In the rows, zero is written as 128.
Where one turn sends some rows of the set: a few examples, then the rows asked:
Zov: [145 113 132 179 147 110 139 116 141 128 126 138 122 107 112 132]
Doget: [160 134 130 178 142 113 130 130 139 134 121 132 115 110 111 131]
geses: [118 130 128 116 130 132  99 170 131 108 123 122 154 171 123 139]
Mepo: [ 83 101 142 125 139 135 121 130 141 104 133 119 154 164 124 129]
tevul: [133 117 146 115 118 169 136 124 115 118 140 106 145 144 151 117]
Pomup: [127 126 138 112 127 135 149 135 130  92 147 121 142 160 143  97]
bepup: [104 102 130 116 136 136 108 146 132 104 127 128 167 163 123 148]
vese: [142 122 132 162 133 108 144 114 144 122 118 145 154 110 103 149]
kigo: [135  98 141 111 145 137 133 148 102 112 144 124 136 150 161 111]
Lar: [158 150  95 119 126 135 116 150 143 123 130 119 137 158 114 120]
Tov: [164 132 123 173 137 113 127 132 139 131 119 138 129 111 107 140]
Bizis: [114 144 140 126 124 148  99 163 133 123 120 102 137 168 126 128]
mada: [106  99 120 137 154 127 145 104 148 121 145 114 120 148 125  96]
Posar: [149 116 125 173 146 105 139 117 143 121 124 145 132 109 106 137]
Givus: [144 141 149 175 133 119 135 126 137 148 115 120 120 110 113 131]
Kelo: [129 103 146 164 154 104 148 129 143 119 126 151 129 105 122 138]
sedo: [134 111 150 176 152 107 138 123 128 145 119 131 119 107 121 133]
Sef: [110 100 123 111 138 103 138 127 128  99 143 123 164 150 112 150]
vuvuv: [117 126 107  89 129 132 111 137 139 114 137 123 155 166 124 125]
rutas: [157 134 133 155 129 123 133 142 143 123 116 148 146 105 113 158]
Tuvak: [148 125 134 182 145 114 135 120 141 135 124 130 115 107 113 128]
Bom: [104  98 114  94 146 125 115 131 132 117 140 126 149 162 134 122]
tovus: [ 90  87 144 125 150 113 144 113 124 118 145 107 139 142 125 133]
limef: [ 83 103 153 133 150 133 115 143 132 118 132 108 128 166 136 116]
Gota: [129 116 157 172 145 126 144 123 143 136 122 132 118 100 125 135]
Geken: [ 94  98 129 103 144 141 118 115 133 131 140 111 137 155 138 116]
feno: [137 134 115 106 121 117 121 148 127 110 133 117 166 152 109 158]
vakas: [100 120 153 133 138 150 101 153 125 134 124  98 125 162 137 123]
Dul: [126 132 114  94 127 148  99 145 130 135 129 109 143 160 132 129]
Zeko: [146 150 126 117 123 127 108 164 115 134 127  99 137 151 120 146]
kogi: [151 137 116 133 130 160 109 136 129 153 127  96 116 145 129 117]
gomub: [ 98 121 132 109 140 139 115 128 137 136 138 100 120 162 139 100]
vope: [126 107 126 141 159 136 120 133 124 149 137 104  98 146 141  98]
fid: [119 128 124 103 140 139 101 151 125 142 132 104 121 164 141 111]
nali: [150 104  88 112 145 122 118 140 131 113 135 140 155 152 119 135]
kem: [125 145 147 132 135 127 118 154 117 146 132  82 108 150 129 121]
Vonud: [146 106 134 108 139 137 127 156 100 110 141 125 141 153 158 116]
mep: [142 145 152 171 138 119 140 143 148 135 119 129 110 109 121 126]
vidam: [139 123 135 157 137 108 149 131 154 108 124 156 145 109 109 144]
rar: [160 141 139 162 140 116 128 160 137 133 116 141 122 110 122 143]
poriv: [121  85 104 120 144 139 135 100 140 116 140 130 156 142 119 131]
didas: [136 115 139 110 117 164 136 123 117 110 140 114 158 145 147 124]
daru: [134 139 139 113 124 138 144 145 127  98 144 115 136 161 145  95]
Lafe: [159 125 121 171 139 109 134 124 143 123 121 145 135 110 105 143]
nimo: [160 127 127 159 137 104 127 140 130 132 114 146 147 112 109 154]
Geduf: [129 113 140 169 149  91 150 118 142 122 124 143 133 115 111 129]
Gal: [ 96 114 157 137 145 126 135 124 123 139 139  84 112 144 131 117]
Saz: [159 150 135 167 135 101 131 148 138 135 114 134 126 120 109 133]

Lar -> kogi
Givus -> sedo
And these:
tevul -> kigo
Gota -> Kelo
Bom -> vuvuv
Zeko -> kem
Tov -> Doget
Mepo -> bepup

Where one turn sends some rows of the set: a few examples, then the rows asked:
Pilu: [153 142 153 158 170 141 152  95 165 112 175 101 145 149 145]
Vad: [126 127 178 165 155 134  92 150 140 127 182 124 124 148 119]
dag: [157 139 155 155 164 145 149 104 169 114 193 104 137 146 147]
bonos: [115 104 145 134 146 152 119 122 169 115 138 119 125 170 176]
kegi: [155 140 158 139 123 139 105 102 149 138 126 157 140 146 126]
Telik: [134 127 129 111 142 160 154 133 166 148 180 145 136 149 115]
Fumuv: [151 132 151 140 122 138 110 101 156 123 123 147 131 159 101]
kob: [122  94 163 135 152 141 113 129 168 103 139 124 129 164 172]
feme: [143 132 154 164 141 128 103 146 137 125 205 129 126 163 117]
lavez: [139 124 174 158 149 136  93 152 143 130 190 140 122 141 114]
ditod: [102 100 145 142 133 143 118 102 176 105 142 121 124 161 160]
rero: [127 124 130 118 132 156 119 128 176 158 186 143 115 164 107]
pesur: [126  93 153 135 132 135 117 109 166  93 135 129 133 148 163]
rigi: [159 122 146 128 123 150 115  94 168 129 127 149 119 141 110]
Nura: [157 125 141 172 153 138 150 102 152 103 173  98 121 144 138]
Sib: [158 131 166 141 137 134 114  96 157 147 125 146 132 134 110]
mago: [125 121 115 132 145 147 144 124 177 153 181 146 128 158 103]
ribu: [149 124 136 166 160 133 145 109 154  98 186 112 137 148 162]
zoz: [124 118 144 101 145 157 144 126 175 150 179 148 124 160 119]
sonuz: [118 122 145 110 150 155 150 128 171 154 182 129 120 157 112]
risi: [164 133 162 141 137 140 116  89 160 140 126 154 130 139 129]
nagi: [169 139 154 161 149 146 141 107 161 111 178  91 130 145 147]
rov: [128 110 162 161 130 117 106 148 143 122 197 120 135 152 115]
gad: [111  92 157 131 154 138 118 130 169 113 130 126 136 162 157]
Vagu: [129 112 164 156 138 140  97 162 148 130 191 126 130 134 126]

bonos -> Telik
lavez -> kob
Pilu -> Sib
And these:
feme -> pesur
ditod -> mago

Where one turn sends some rows of the set: a few examples, then the rows asked:
Sofiz: [138 115 137 153 167 124 126 118 143 116 144 134 127]
Pog: [151 116 119 111 167 141 111 143 166 129 127  97 110]
Bupi: [138 139 117 106 152 140 139  81 141 144 120 123 142]
vipiv: [103 154 108 101 166 127 124 116 159 124 158  96 130]
Fasin: [119 159 105 106 148 134 126  97 161 127 151  99 131]
belid: [132 122 146 145 111 123 103 140 130 160 129 123 150]
kogag: [116 168 106 125 137 117 103 147 144 156 151  85 137]
Fafon: [ 81 155 140  94 153 133 124 146 158 137 146  96 126]
zibi: [114 106 169 140 128 122 111 151 141 150 136 119 138]
sevus: [ 96 167 126  97 131 139 118 131 163 138 147  90 126]
rofar: [124 152 135 112 129 142 134 101 125 161 110 133 152]
gak: [111 107 166 131 127 126 108 159 153 147 139 106 129]
Nune: [153 137 102 146 159 123 105 128 130 132 140 126 142]
topif: [142 106 137 122 171 140 121 135 167 120 132 107 106]
mozo: [137 105 145 138 170 133 127 123 158 115 138 120 113]
nafa: [128 130 160 146 127 128 141  94 137 151 125 123 134]
loro: [123 169 114 144 120 117 111 119 139 150 151 101 142]
duv: [130 127 126 101 171 136 143  96 132 150 113 129 145]
fefeg: [157 128 100 117 162 138 101 144 156 136 128 100 121]
Fen: [115 173 117 102 117 145 118 111 156 146 136  98 132]
megur: [112 148 119 106 155 123 108 168 148 162 136  80 129]
ravet: [101 130 127  96 194 125 136 131 139 139 135 115 140]
Sido: [ 91 132 158 105 165 129 141 134 127 152 120 131 145]
ruzov: [123 112 160 145 120 120 109 143 131 156 132 126 147]
votu: [ 80 139 155  98 167 129 134 148 142 143 136 113 136]
Giboz: [112 124 144  99 166 129 122 164 150 164 120  86 123]
lekip: [138 131 134 137 104 127  94 142 137 162 130 112 148]
fov: [123 111 172 128 147 133 147 114 143 157 112 117 126]
Dorop: [127 125 141 120 111 133  94 158 160 154 137  90 129]
Vumu: [137 132 131 127 103 131  92 150 149 160 133  99 138]
vuk: [127 167 121 108 115 146 126  99 139 155 121 116 143]
vof: [ 95 142 117  97 185 123 129 132 151 130 152 102 134]
sira: [158 138  93 129 159 131  99 140 140 137 132 111 135]
Vokit: [128 153 136 154 118 122 127  96 135 148 142 116 140]
kega: [114 123 129  99 188 130 142 116 131 147 119 126 146]
Niso: [118 109 165 108 162 134 137 142 148 163 110 101 121]
Ribo: [110 138 151 111 149 136 141 115 118 159 109 139 152]
Debav: [117 115 155 123 120 130 101 161 161 149 139  93 124]
nefas: [144 127 119 155 163 121 115 119 132 123 143 134 138]
somin: [133 153 107 107 142 140 132  82 153 136 136 109 136]

kogag -> megur
duv -> Bupi
And these:
sevus -> Fafon
ruzov -> belid
Nune -> sira

